Each path below is one point turned by a fixed rotation once a step. After each direction that follows a path, write how fast that rotation turns it, in deg/step (0 if it stays still).
Each turn is a multiple of 5 degrees from 10 to 175, or 0.
Each row of a path follows its step; steps can be skipped.
path 1
step 1: |  -1 |  -3 | -10 |   5 |   0 |  -6 |  -2 |  -1 |   8 |   1 |  -7 |  -1 |   7 |   6 |   2 |   0 |  -3 |   4 | -18 |   3 |   4 |  11 |   3 |  -6 |  -3 |  -6 |  -5 |  -4 |  -2 |  -8 |   0 |  -6 |  -6 |  -6 | -13 | -10 |  -3 |   7 |  -1 |   2 |   3 |   8 |  -1 | -14 |  -2 |   7 |  -8 |  -3 |  -3 |  -2 |   1 |  14 |   0 |   3 |  -6 |   2 |   0 |  -4 |  -1 |  16 |   4 |   0 |   3 |  -2 |   4 |  -1 |  13 | -13 |   7 |   3 |
step 3: |  -9 |  -6 |  -1 |  -7 |  12 | -10 |  -6 |   7 |  10 |  -1 |  11 | -10 |  -5 |  -9 |  -3 |  -3 |   4 |  -2 |  14 |   3 |   4 |   1 |  -3 |  -3 |   3 |  -8 |   3 |   1 |  10 |   5 |   7 |  -7 |   7 |  -4 |  -4 |  -1 |  -2 |  -8 |   0 |   5 |   7 |   4 |  -1 |   4 |  -1 |  11 |   1 |   6 |  10 |   2 | -18 |  -6 |  -1 |  -2 |  -7 |  -2 |  -5 |  -7 |   7 | -10 |   5 |  -5 |   4 |  -7 |   9 |   0 |  -7 |   5 |  -1 |  -3 |
step 4: |  -5 |   9 |  -6 |   9 |  -1 |  -3 |  13 |   0 | -13 |   8 |  -4 |   1 |   2 |   7 |  -1 |  -7 |  -5 |  11 |   1 |  -1 |   0 |   5 | -10 | -12 |  -2 |   2 |   3 |  -4 |   0 |   2 |  12 |   4 |  -6 |   9 |   4 |  -8 |  -4 |  -7 |   0 |   9 | -10 |  -8 |   7 |   2 |  -6 |  -6 |  -6 |   4 |  -5 |   1 |  10 |  -6 |  -2 |   2 |   8 | -11 |   2 | -12 |   1 | -11 |   4 |   3 |   7 |   3 |  -4 |  -5 |   5 |  -3 |  -3 |   1 |
step 5: |   4 |   3 |   6 |  -1 |  -5 |   5 |   4 | -11 |   1 |  -3 |   2 |  -2 |  -1 |  -1 |  -4 |  -5 |   1 |  -1 | -11 |  -4 |  -6 |   0 |  13 |  -6 |  -6 |   4 |   2 |  -3 |   5 |   4 |  -7 |  -6 |   0 |  -1 |  10 |   8 |   0 |  10 |   9 |   5 |  14 |  -8 |  -8 |   0 | -10 |  -6 |   3 |   2 |  -4 |  -3 |   3 |  14 |  16 |  -5 |  -6 |   6 |   8 |   3 |   2 |  -7 |  -8 |  -2 |  -4 |   2 |  -1 |   6 | -17 |   2 |  -2 |   6 |
step 7: |  -3 | -10 |  13 |   2 |  -4 |  -4 |  -2 |   5 |   6 |  -9 |   2 |   6 |   5 |   9 |  -1 |   5 |  -7 |  -2 |   2 |  -7 |  12 |  -3 |   2 |  12 |   6 |   7 |   3 |  10 |   0 | -17 |   3 |   2 |   3 |   1 | -15 |  -7 |   1 |   3 |   5 |   0 |  -2 |  -5 |  -4 | -12 |  -1 |   5 |  -6 |   2 |  -8 |   7 |  12 |  -1 |  -5 |  -1 |   4 |   3 |   8 |   3 |  -2 | -10 |   6 |  -2 |   5 |  -3 |  -4 |   1 |   3 |  12 |   3 |  -6 |
step 9: |  -2 |   0 |  -1 |  -4 |   4 |  14 |  -6 |   1 |  -2 |   0 |   1 |   5 |   0 | -10 | -18 |  -8 |   0 |   0 |  -5 |   5 |  -2 |  -2 |  -5 |   2 |   0 |   9 |  -1 |   2 |   1 |  -7 |  -3 |   4 |   1 |   8 |  -7 |  11 |   4 | -15 |   3 |   2 |  -3 |  -3 |  11 |   4 |   1 |  -4 |   7 |  -4 |   7 | -13 |  -6 |  -4 | -11 |  10 |   1 |  10 |  -2 | -11 |   1 |  10 | -10 |   0 |   1 |  -1 |   8 |   9 |  -2 |   7 |  -7 |   4 |
step 11: |  -5 |  12 |  -4 |   4 |   3 |   3 |  10 |   4 |  -2 |   3 |  -1 |   4 | -10 |   1 | -10 |  -2 |   6 |  -9 |  12 |  -1 |  -5 |   5 |   0 |   0 | -15 |  -4 |   1 | -11 |   1 |   6 |   1 |  -2 |  -4 |  -3 |  11 |   3 |  -1 |   8 |  -1 |   1 |  -3 |  -1 |   0 |   0 |  -8 |  -3 |  -8 |  -1 |  -5 |  16 |  15 |  -5 |  -9 |   0 |   6 |   3 |  11 |   1 |  -6 |   1 |   5 |  10 |   6 |   1 |  -2 |   9 |   2 |  -7 |  -2 |  -5 |
step 12: |  -4 |  -7 |  -8 |  -6 |  -1 | -11 |   5 |  -8 |   5 |  -7 | -10 |  -6 |   1 |  -1 |   7 |  -2 |   0 |  -4 |  -9 |  -8 |  -3 |   2 |  -5 |   4 |  -2 |   1 |  -4 |   3 |   9 |   4 |   1 |   1 |  -1 |  10 |  -7 |  13 |   8 |   2 |  -2 |   5 |  -2 |  -5 | -10 |   7 |   0 |  -4 | -10 | -11 |   7 |   4 |  -5 |  15 |  11 |   2 |  -6 |  12 |   3 |   4 |   5 |  -4 |  -9 | -10 |  -5 |   0 |  -1 |  -6 |  -6 |  -4 |  -7 |  -1 |
step 14: |  -2 |  -4 |   5 |  -4 | -10 |   1 |   7 |   5 |   9 | -14 |   8 |  -2 |   4 |  10 |  -1 |   1 |  -6 |  -7 |  10 |  -3 |   4 |   4 |   1 |   8 | -10 |   6 |   8 |  -6 |  -4 |  -9 |  -5 |  -6 |   3 |  -1 |  -2 |  -4 |  -8 |   5 |   4 |   0 |  -1 |  -6 | -11 |  -6 |   0 |   4 |   6 |   8 |   3 |  -1 |  -2 |   4 |  -4 |  -1 |  -4 | -11 | -12 |  -5 |   1 |  -1 |   8 |  -1 |   0 |   4 |  -1 |  10 |   9 |   7 |  -3 |  18 |
Directions:
|  0 |  0 |  2 | -3 | -2 |  0 |  3 |  0 | -1 |  0 |  3 |  0 |  1 | -1 |  2 | -1 |  2 |  1 | -1 |  0 | -1 |  0 |  1 |  1 | -1 | -2 |  0 |  0 |  3 |  0 |  0 | -2 |  1 |  0 | -3 | -2 | -1 |  1 | -3 |  1 |  5 |  1 | -1 |  1 |  0 |  0 | -2 |  1 | -1 | -1 | -1 |  1 |  1 |  1 | -2 |  4 | -1 |  2 |  1 |  0 |  3 | -1 | -1 | -1 |  1 | -4 |  0 |  2 | -3 |  0 | => 155
